One hidden turn or mirror swaps the rows below in pairs. Which row is each named row swapped with?
The rows were stretched afterwards, more along some directions than others.
vano: [-0.90  0.52  1.95 -0.78 -0.29  0.43 -2.22 -0.95  1.23  0.48 -0.77 -0.79
  0.03  2.41  1.57 -1.44  0.09 -0.51]
gufem: [-0.15  1.88  0.36  0.34  0.18 -0.38  1.39  1.24 -0.89 -0.63 -0.02  1.49
  0.10 -0.06 -1.42  2.75  0.73  1.34]
zota: [ 3.62 -1.28  0.14  1.34  1.48  0.82 -0.40 -0.69  0.92  0.63 -0.17  1.11
 -0.67 -0.34  0.05 -1.18 -0.28 -1.62]
ninar: [-0.79  0.86 -0.32  0.47 -0.02  0.46  1.27  0.61 -1.23  0.91  1.03  2.31
  0.87  0.36 -0.63  1.81 -0.34  1.32]
todus: [-0.36  1.92  0.09  0.22  0.76  0.67  0.70  1.34 -1.88  0.40  0.09  1.46
  0.91  0.47 -0.74  2.60  0.33  0.88]
sal: [-0.50  0.72  0.41 -0.69 -0.68  1.03 -3.87 -0.30 -0.08  0.23 -0.68 -1.02
  0.05  2.31  1.49 -2.17  0.21 -0.02]
Birav: [-0.71  1.00  0.27  1.01 -0.03  1.14  1.10  1.17 -0.07  0.55  0.51  1.29
  0.98  0.03 -0.99  3.08  0.36  0.60]
teda: [ 0.13  0.81 -1.15 -1.46  0.54  1.04 -1.17  0.48 -0.20  0.69  1.54 -0.94
  1.40  0.08  0.33 -0.34  1.05 -3.20]
mize: [ 0.11  0.43  1.22 -0.52  0.14  0.98 -2.31 -0.62  0.45  0.61 -1.92 -0.52
  0.69  1.85  1.65 -2.29  0.31  0.22]
desun: [-0.42  0.63  1.18 -1.12  0.31  1.08 -2.44 -1.23  0.03 -0.17 -1.47 -1.41
  0.51  2.72  1.53 -1.97  0.26 -0.33]
kal: [ 0.80  0.70 -1.13 -0.89  0.26  0.19  0.43  0.66  0.28  0.93  2.46 -0.47
  0.42 -1.04 -0.80  0.28  0.22 -2.76]
tapid: [-0.37  0.88 -0.44  1.13  0.26  0.54  1.93  0.79 -0.09  0.26  0.04  2.09
  0.40  0.46 -1.35  1.81 -0.17  0.95]
nopo: [-1.07 -0.03  1.31 -0.35 -0.99  0.81 -2.53 -0.45  0.47  0.45 -0.62 -1.09
  0.08  1.68  1.40 -2.28  0.25 -0.33]
Kimut: [-0.21  0.55 -0.91 -0.86  0.18  0.04  0.67  0.93  1.52  0.31  1.31 -0.81
  1.01  0.31 -0.06 -0.20  0.61 -3.25]
Durap: [-0.42  1.85  0.24  0.30  0.48 -0.55  1.19  1.37 -0.57 -0.76 -0.19  0.71
  0.13  0.38 -1.29  2.25  1.16  0.76]
tis: [ 0.34  0.96  0.15  1.41  0.08  0.51  1.37  1.12 -0.53 -0.13  0.35  1.58
 -0.08 -0.42 -0.87  3.00  0.56  1.74]
lidu: [-0.53  1.46 -0.50  0.38  0.35 -0.59  0.62  1.05 -0.47 -0.25 -0.01  1.43
  0.51  1.14 -0.72  3.32  0.17  1.72]
daf: [ 1.39  0.71 -1.15 -0.89  1.11  0.37 -0.21  0.80  0.14  0.62  1.63 -0.09
  0.76 -1.01 -0.39 -0.03  0.93 -2.53]
sov: [-0.08  0.69  1.27 -0.89  0.03  0.33 -2.82 -0.69  0.65 -0.23 -1.34 -0.90
  0.09  2.99  1.30 -1.62  0.14 -0.01]
ruri: [ 0.65  1.10 -0.70  1.60  0.69  1.49  0.63  0.98 -1.46  0.53  0.49  2.66
  0.93  0.26 -1.12  2.83  0.49  1.43]
sive: [-1.20  1.09  0.49 -0.53 -0.95  0.51 -3.41 -0.02 -0.33  0.21 -0.74 -1.16
  0.07  1.70  1.43 -1.20  0.33  0.39]
tofe: [ 4.30 -0.51 -0.08  1.61  1.43  0.44 -0.79  0.21  1.94  0.46 -0.07  1.03
  0.01  0.17 -0.44 -1.20  0.99 -1.40]
nevom: [ 4.20 -0.49  0.40  1.41  1.79  0.28  0.34 -0.17  0.97  0.17 -0.51  1.28
 -0.89  0.15 -0.19 -0.96  0.35 -1.42]
pudul: [ 1.06  0.72 -1.60 -0.60  0.63 -1.06 -0.09  0.91  0.50 -0.33  1.88 -1.15
 -1.16 -0.24 -0.51 -0.24  0.27 -1.63]
vubam: [ 0.33  0.12 -0.44 -0.65  0.80  1.32  0.54  0.85  1.11  0.50  1.75 -0.49
  2.44  0.15 -0.06 -0.04  1.34 -3.22]
mag: [ 1.49 -0.33 -1.84 -0.84  0.46 -0.36  0.49  0.71  0.66  0.04  1.90 -1.42
  0.19 -1.45 -0.77 -0.28  0.29 -2.27]
maf: [ 3.50 -1.63  0.36  2.12  0.24  0.64  0.50  0.03  1.98  0.90  0.83  0.02
 -1.09 -1.30 -0.54 -0.89  0.02 -1.61]
mamon: [ 3.80 -0.58 -0.84  2.37  0.28  0.52 -1.22  0.54  1.44  0.61  0.14  1.39
 -0.76 -0.56 -0.50 -0.25  0.97 -0.99]
Maru: [ 2.55 -0.20 -0.70  1.29  1.48 -1.00 -0.38 -0.07  1.80 -0.14 -0.45  1.83
 -0.45  0.86 -0.31 -0.88 -0.42 -0.26]
fev: [-0.49  0.89 -0.53  0.54  1.06  0.74  0.74  0.23 -0.89  0.86  0.28  2.46
  1.05  1.47 -0.52  2.14 -0.12  0.70]
vez: [ 1.49  0.34 -1.49 -0.17  0.03  0.14  1.08  1.34  1.40  0.74  1.74 -1.22
  0.76 -0.73 -0.61 -0.65  0.63 -3.00]
Suben: [-0.09 -0.89 -0.81 -0.19 -0.13  0.61  0.97  1.09  1.26  0.92  1.82 -0.84
  1.17 -1.46  0.17  0.30  0.70 -3.22]
Ves: [-0.25  0.94  1.31 -1.03  0.78  0.50 -3.21 -0.68  0.63  0.21 -1.63 -0.58
  0.58  3.42  1.70 -1.94  0.23 -0.25]
Fira: [ 0.62 -0.14 -1.41 -1.45  0.19 -0.45  0.37  0.32 -0.73  0.59  1.64 -1.69
 -0.80 -1.71 -0.06 -0.72 -0.23 -2.66]
sul: [-0.50  0.21  1.98 -0.97  0.65  1.30 -2.33 -1.01  0.23  0.03 -1.51 -0.56
  0.76  2.43  1.86 -1.72 -0.08 -0.91]
Dat: [ 4.22 -1.54 -0.65  1.89  0.85  0.09 -0.79 -0.14  2.41  0.28 -0.07  0.48
 -1.17 -0.23 -0.33 -0.89  0.21 -1.27]
nuvit: [ 1.26  1.33  0.19 -0.53  1.04  0.13  0.96  1.02  1.78 -0.33  1.21 -0.74
  1.58 -0.17 -0.88  1.36  2.23 -2.81]
Sudot: [ 3.06 -1.20 -0.31  2.33 -0.21  0.19 -0.90  0.33  2.51  0.81  0.97  0.89
 -0.80 -0.17  0.04 -0.77  0.61 -1.25]
Lufep: [-0.65  1.57 -0.43  0.70  0.13  0.24  0.63  0.66  0.41  0.47 -0.73  1.96
  0.97  1.39 -0.72  1.78  0.53  1.51]
pov: [-1.41  0.90  1.40 -1.62  0.51 -0.22 -1.54  0.15  0.72 -0.76 -1.62 -1.73
  1.46  2.46  1.34 -2.19  0.08 -1.51]
Tevaf: [ 3.90 -0.85 -0.54  1.35  1.56 -0.05 -0.37  0.01  1.67  0.35 -0.14  1.12
  0.39 -0.15  0.06 -0.61  0.51 -1.08]
Lat: [ 4.61 -0.73 -0.22  2.51  1.04  1.27 -0.88 -0.30  1.99  0.42  0.18  0.82
 -0.67 -0.51 -0.77 -0.23  1.16 -0.64]
zipo: [-0.01  0.03  1.52 -1.20  1.08  0.90 -2.32 -1.20  0.28 -0.06 -2.27 -0.90
 -0.32  2.35  1.79 -2.62 -0.29 -0.75]
Liv: [-0.19  1.56  1.14 -1.34  0.22  0.70 -3.27 -0.97 -0.25  0.23 -0.80 -1.78
 -0.03  3.03  1.49 -1.44  0.28 -0.66]
Bal: [ 0.88 -0.34 -1.77 -0.83  0.23 -0.75  0.09  0.75  0.20  0.02  1.76 -1.81
 -1.44 -1.51 -0.32 -0.07 -0.68 -2.28]
fil: [-0.58  0.37  0.98 -1.47  0.73  0.31 -2.29 -0.83 -0.51  0.06 -1.66 -0.95
  0.92  2.33  1.76 -2.01 -0.44  0.10]
vin: [ 4.26 -0.98 -0.70  2.15  1.15  0.56 -0.32 -0.53  1.58  0.31  0.06  0.80
 -0.97 -0.02 -0.29 -0.33  0.49 -0.97]
pez: [-0.01  1.11 -0.72 -0.06  0.96  0.04  0.59 -0.01 -1.40  0.39  0.72  0.23
 -0.84  0.71 -0.92  1.74 -1.16  1.14]
sol: [ 3.57 -0.25 -1.11  2.06 -0.20  0.17 -1.06  0.70  1.03  0.55  1.09  0.50
 -0.87 -1.36 -0.60 -0.64  0.87 -0.87]
pofo: [ 4.07 -0.71 -0.47  1.50  0.89  0.23 -0.34  0.10  1.31  1.06 -0.15  0.60
 -0.39 -0.49  0.18 -1.50  0.34 -1.35]

daf swaps with todus
teda swaps with ruri
Maru swaps with pov
sov swaps with Dat

